(in the rows, 128 means zero)
Named turns come first, each shown by rows before and after it. Which turns, in which order, take the first row of each pair that follows to the second? Write the first one first, as in the answered first pair.
turn zal:
[ 84 107 132 130 140 124 106 120 126 100 120 128 111 143 137 133 132 138
 137 133 185 128 121 146 130 110 170 171] => [ 89 120 135 130 149 129 101 127 125 104 123 124 111 143 125 124 134 149
 134 132 181 127 122 145 136 120 172 182]
[104 133 109 134 109 104 122 128 109 152 117 132  94 152 139 140 122  94
 135 122 108 142 129 137 129 131 122 160] => [103 145 113 132 107 110 123 130 109 149 116 134  89 152 136 136 121  99
 134 126 107 140 129 137 132 134 121 162]
[140 136 160  62 165 128  86  99 162 116  90 134 124 185 160 126 160 137
 152 113 131  87 233 179 136 101 165 125] => [138 136 164  62 166 129  87 103 163 114  91 132 125 184 156 122 166 135
 150 107 134  85 234 176 139 100 168 121]
[135 117 150 129 102 112 131 134 144 133 124 164 129 150 155 146 153 109
 178 142 132 114 172 130 102 115 128 137] => [132 146 160 132 100 117 122 139 139 131 126 163 120 154 138 129 158 117
 179 145 133 108 165 128 113 118 130 140]
turn gamu:
[114 129 117 142 125 128 134 127 118 113 135 137 149 121 150 127 132 142
 122 117 141 120 153 128 121 127 133 129] => [117 127 113 147 126 126 142 127 115 115 139 133 149 119 149 129 126 139
 119 119 136 124 144 126 123 129 122 129]
[109 128 152  98 135 125 104 113 124 119 104 114 135 141 139 116 141 153
 123 125 131 115 158 140 133 127 162 140] => [110  93 132  96 138 116 116 104 126 123 104 112 143 133 160 134 136 140
 117 129 129 124 161 138 121 125 155 131]
[141 153 144 110 117 163 139 118 152 128 124 140 119 112 114 107 107  96
 130 133 130  99 157 100 121 140 108 135] => [140 154 154 105 114 167 131 116 150 122 120 137 121 117 117 102 115 100
 138 132 141  98 162 110 120 136 117 133]
[ 98 122 130 128 101 156 158  98 113 102 121 174 139 144 167 171 148 116
 155 144 183 133 125 132  90 104 137 113] => [ 99 114 105 138 100 157 177 104 110 122 127 172 146 136 161 180 135 105
 140 139 169 145 113 117  92 117 115 112]
turn rikul:
[120 108 156 129 147  97 120 110 158 123 116  83  77 168 157 119 143 119
 163 122 112 135 159 170 147 113 143 135] => [116  80 130 136 123  98 155 100 152 132 118 109  88 152 181 158 132  90
 154 131 114 152 144 162 127 111 128 120]
[128  98 108 120 106 132 128 120 134 115 113 148 145 138 133 155 140 115
 130 136 148 129 113 116 115 113 111 103] => [144 107  98 121 146 126 117 136 139 126 128 113 145 136 100 123 126 138
 106 124 116 124 113 106 130 141 101 116]
[129 115 130 127 114 157 155 115 127 146 139 152 147 155 159 115  91 110
 118 117 128 112  89 115  99 151 152  88] => [139 125 133 128 143 149 138 131 127 149 145 127 147 150 131  79  85 134
 111 109 108  99 104 114 111 162 153  96]
[123 106 146 107 128 130  91 116 148 118 103 107 132 138 140 117 132 143
 139 130 146 130 170 153 118 123 168 123] => [121  74 111 114 113 133 125 111 147 131 107 124 140 117 157 156 115 112
 120 138 136 147 153 139  98 124 141 112]
turn Fes:
[139 173 135 135 105 142 130 147 111 133 150 144 118 123  83 119 123 129
 112 136 122 122  98  91 135 144  97 123] => [150 144 143 122 160 111  97 143 131 131 134  94 118 136  96  89 126 163
 117 124 110 117 148 115 136 148 118 134]
[151 117 152 129 148 135  94 113 147 138  96 157 170 119 121  64 131 182
 164 155 105 127 127 158  70 135 165 132] => [140 112 149 131 112 147 118 101 142 138  96 189 169 118 138  90 139 155
 172 167 124 135 110 157  57 124 164 127]
[121 145 148 118 113 141 122 123 122 121 116 139 116 132 120 117 131 120
 138 121 132 107 120 136 128 128 135 128] => [125 147 146 113 120 134 124 127 123 121 119 135 114 126 116 108 137 126
 135 119 127 110 121 132 135 136 135 130]
[139 132  99 129 126 117 139 133 138 116 129 139 149 120 141 148 153 125
 110 125 123 148 139 137 119 118 135 123] => [138 145  96 130 119 123 140 144 136 121 138 144 150 112 125 143 145 120
 105 125 120 144 123 126 121 127 129 126]

Between the rows of a pair lie 2 to 3 turns.
[145 165  96 133 131 139 151 151 120 168 182 130 118 102  88 116  91 141
  98 116  89 136  97  98 135 133 103 123] => [141 156  87 139 120 141 161 150 121 170 180 135 119  97  97 123  83 135
  99 117  92 146  94 100 127 132  98 116]
rikul, rikul, rikul
[114 117 118  95 162 101  84 126 139 102 124 104 143 161 137 103 156 179
 118 122 161  99 150 165 146 121 159 120] => [119 115 115  95 170  91  82 129 141 110 125  93 144 158 129 103 152 186
 112 122 149  97 152 161 147 128 156 122]
rikul, rikul, rikul
[147 132 123 196 127 110 130 173 113  99 127 126 143 137 108 134  93 141
 121 135 138 166 109  94 111 137 124 123] => [143 139 129 201 112 119 135 168 109  97 119 140 140 143 112 143 103 130
 127 142 145 171 104  93 110 129 127 120]
gamu, rikul, rikul
[114  61 126 121 158 131 164  92 134 144 109 110 152 120 119 175 115 139
 154 109 103 146 166 113 105 163 145 114] => [110  89 164 113 158 133 134  89 133 125  95 110 140 141 116 150 139 156
 185 111 126 128 180 133 122 153 176 121]
rikul, gamu, rikul
[103 141 132 143 128 149 154 140 148 156 141 106 124 117 105 124 107 127
 110 123 135 146 109 107 121 132 113 129] => [ 91 148 138 143 117 149 160 132 143 151 143 121 128 116 108 136 115 118
 123 129 142 147 104 111 119 125 121 127]
gamu, rikul, rikul
[133 119 141 117 131 108 114 135 144 136 125 101 146 137 103 109 127 154
 108 127 108 139 133 135 139 141 142 151] => [128 143 135 129  93 130 141 139 127 135 135 139 145 126  92 135 128 119
 109 140 115 150  96 118 130 136 131 144]
Fes, Fes, Fes
[144 129 118 148  96 143 166 159 110  90 124 149 127 113 114 110 142 105
 122 120 112 136  82 116 125 116 137 134] => [156 101 107 141 142 115 147 166 128 101 122 105 132 108 116  94 132 128
 106 107  86 134 107 120 129 130 131 141]
Fes, zal
[105 105 134 115 125 121 103 112 140 114 105 144 129 153 179 138 148 114
 159 140 150 123 143 153 123  96 140 117] => [117 179 145 133 132 130  99 155 127 121 138 127 116 150  92  93 134 138
 150 135 124 108 105 122 163 124 125 144]
Fes, rikul, rikul
[106 106 140 118 154 139  75  83 133 117 111  83 151 131 187 138 166 163
 148 122 133 117 169 151 140 102 176 121] => [ 89 120 101 142  87 176 141  81 106 133 132 148 155 103 181 203 149 100
 130 138 139 143 101 111 122  92 132 101]
Fes, gamu
[101 143 122 137  63 161 163 133 106 127 124 197 128 125 134 169 142  88
 151 155 149 128 102 128 109 101 116 122] => [117 154 165 118 143 128  89 143 130 108 112 122 116 158 112  85 156 168
 172 134 140  96 170 163 147 113 161 149]
rikul, rikul, Fes
[153  97 166 114 150 129  86 125 145 102 125  90 136 131 150 153 152 116
 126 127 160 146 131 145 105 134 129 109] => [158 143 177 119 150 142  78 145 137 102 141  87 123 137 104 127 152 125
 124 126 151 136 114 131 131 147 132 122]
Fes, rikul, rikul
[139 165 122 153 102 171 157 142  99 147 172 153 111 113  92 127  70 101
 100 131 110 138  66 102 134 145  86 124] => [156  80 125 127 199 110  94 129 146 142 138  66 122 125 148  90  79 156
 102 109  92 129 155 151 131 147 116 130]
Fes, gamu, zal
[117 194 166 150 107 147  67 110  98 129 132 159 108 134 135 125 134 121
 135 149 152 123 110 143 119 149 119 130] => [123 136 110 160 114 130 102 108 105 159 142 150 132 104 162 161 104  99
 102 148 126 153 107 123  85 161  80 112]
gamu, rikul
[111 200 188 127  43 169  87 109 111  97  87 197 113 126 142 135 159 168
 142 122 177 107  91 125 150 119 123 136] => [132 102  80 151  85 135 144 115 122 152 117 158 148  67 160 179  94 135
  63 113  99 150  80  81 106 157  42 115]
gamu, rikul
